In the data rows, zero lies at 4.5, halfway between 4 and 5.
Here are some points, each followed by its number:
[5 2 4 0 6 6 5 7 7 4 8 6 3 2 3 6 5 6 3 3 3 7 7 6 7 1 3 6 5] 0
[5 9 6 8 3 6 5 3 2 8 2 4 7 7 3 4 5 5 7 6 7 3 4 4 0 5 3 4 5] 1
[7 9 4 3 5 7 5 5 2 4 4 5 4 4 6 6 5 1 2 7 5 5 5 9 5 4 1 5 7] 2
[5 4 6 9 4 6 6 0 5 3 3 2 3 8 4 3 5 6 5 5 5 5 3 0 5 2 5 2 4] 3
[4 3 4 2 4 3 2 6 4 4 4 5 6 2 5 6 3 3 4 5 6 4 5 6 4 7 3 5 4] 4
[8 9 3 9 7 5 4 4 2 8 5 4 2 7 5 5 3 4 2 5 8 5 2 4 5 4 2 6 4] 5
[3 3 6 3 4 8 8 0 6 1 4 2 4 9 5 1 7 5 3 3 1 6 3 1 9 2 6 4 4] 6
[3 5 6 4 2 5 8 3 6 4 5 5 3 5 5 3 7 5 5 7 6 2 6 5 4 2 3 4 5] 7
[2 2 6 4 4 5 9 0 6 0 4 1 2 4 6 4 4 5 3 5 3 4 4 4 7 4 3 5 4] 8
[4 4 4 4 6 3 3 7 4 6 4 3 6 4 4 5 4 3 4 4 1 5 7 5 2 6 4 5 5] 9
[4 2 5 4 2 4 4 5 6 4 4 4 8 5 7 4 5 5 8 5 5 3 4 4 3 6 7 5 4] 10
[4 4 4 6 3 7 4 4 5 3 6 6 6 4 5 3 7 3 7 3 6 7 6 5 4 3 6 4 3] 11
[5 4 6 3 4 5 5 5 6 6 6 6 3 5 3 4 5 3 4 2 4 8 6 6 4 3 2 9 4] 12
[5 4 4 4 5 5 4 4 5 4 7 6 3 5 2 3 5 8 6 2 4 3 4 4 7 4 7 2 5] 13
[4 5 3 3 8 6 2 6 5 4 5 7 4 1 2 4 3 4 3 4 3 5 5 7 4 4 4 3 4] 14
[4 6 4 6 1 7 6 3 2 4 4 3 6 8 7 4 6 3 6 5 4 4 3 4 3 3 5 6 3] 15
[3 3 5 4 6 5 5 3 5 2 3 3 6 5 5 3 4 5 3 6 2 4 4 4 5 4 5 5 5] 16
[4 2 7 3 2 2 2 8 6 5 3 5 4 4 2 7 2 5 6 4 4 3 4 3 5 7 7 3 2] 17
[5 2 3 4 5 4 5 3 6 1 7 5 3 5 5 1 5 7 3 6 5 6 2 5 5 4 5 6 6] 18
[9 6 2 6 7 8 4 5 4 6 6 5 4 4 6 4 4 4 2 4 5 8 4 5 6 4 3 5 5] 19
[4 4 3 1 5 5 4 6 8 6 7 6 4 5 3 3 5 4 3 1 4 8 6 6 5 3 1 7 3] 20
[6 8 3 9 6 3 1 6 3 7 2 6 4 4 3 6 5 5 4 5 7 4 6 7 4 3 5 3 4] 21
New points follow, each followed by the number of its nearest point above.
[3 5 4 4 2 5 5 7 7 5 5 5 5 2 3 5 5 4 6 2 3 7 5 4 3 4 4 4 3] ~ 11
[6 3 2 0 4 6 7 6 4 3 6 4 4 7 6 4 5 4 4 4 1 6 5 2 7 5 8 5 2] ~ 16
[3 5 6 6 2 4 7 0 4 3 1 2 4 6 7 5 5 5 5 7 5 2 5 0 7 4 4 4 3] ~ 3
[4 3 3 4 3 5 6 2 4 5 5 5 5 5 6 4 6 3 7 5 5 5 6 6 4 4 5 5 4] ~ 11
[5 5 4 4 1 7 6 4 4 2 4 6 6 6 5 4 5 4 7 1 5 4 6 6 3 4 5 3 4] ~ 11
[6 6 4 2 4 7 6 6 0 3 6 5 2 5 7 3 6 4 5 4 3 5 6 5 6 4 6 1 5] ~ 13
[3 3 5 4 5 3 5 6 3 4 5 5 6 2 3 6 3 4 5 4 2 1 3 3 4 8 7 1 4] ~ 17
[3 5 7 3 3 3 3 6 4 5 5 5 6 4 4 7 3 5 7 4 3 3 4 3 3 6 6 2 3] ~ 17
[4 5 3 0 7 4 2 7 5 4 6 7 2 2 2 6 4 3 1 5 4 7 4 5 6 5 5 3 4] ~ 14
[2 3 5 5 5 4 4 5 3 6 5 5 6 2 4 8 1 5 8 3 4 2 4 4 2 8 8 1 2] ~ 17
[2 4 3 5 5 2 4 6 5 5 5 5 6 2 3 6 3 4 6 3 3 4 3 2 2 8 8 1 3] ~ 17
[4 6 4 7 2 4 5 3 0 4 2 5 6 4 7 6 4 4 7 6 5 2 5 3 5 6 6 3 4] ~ 15
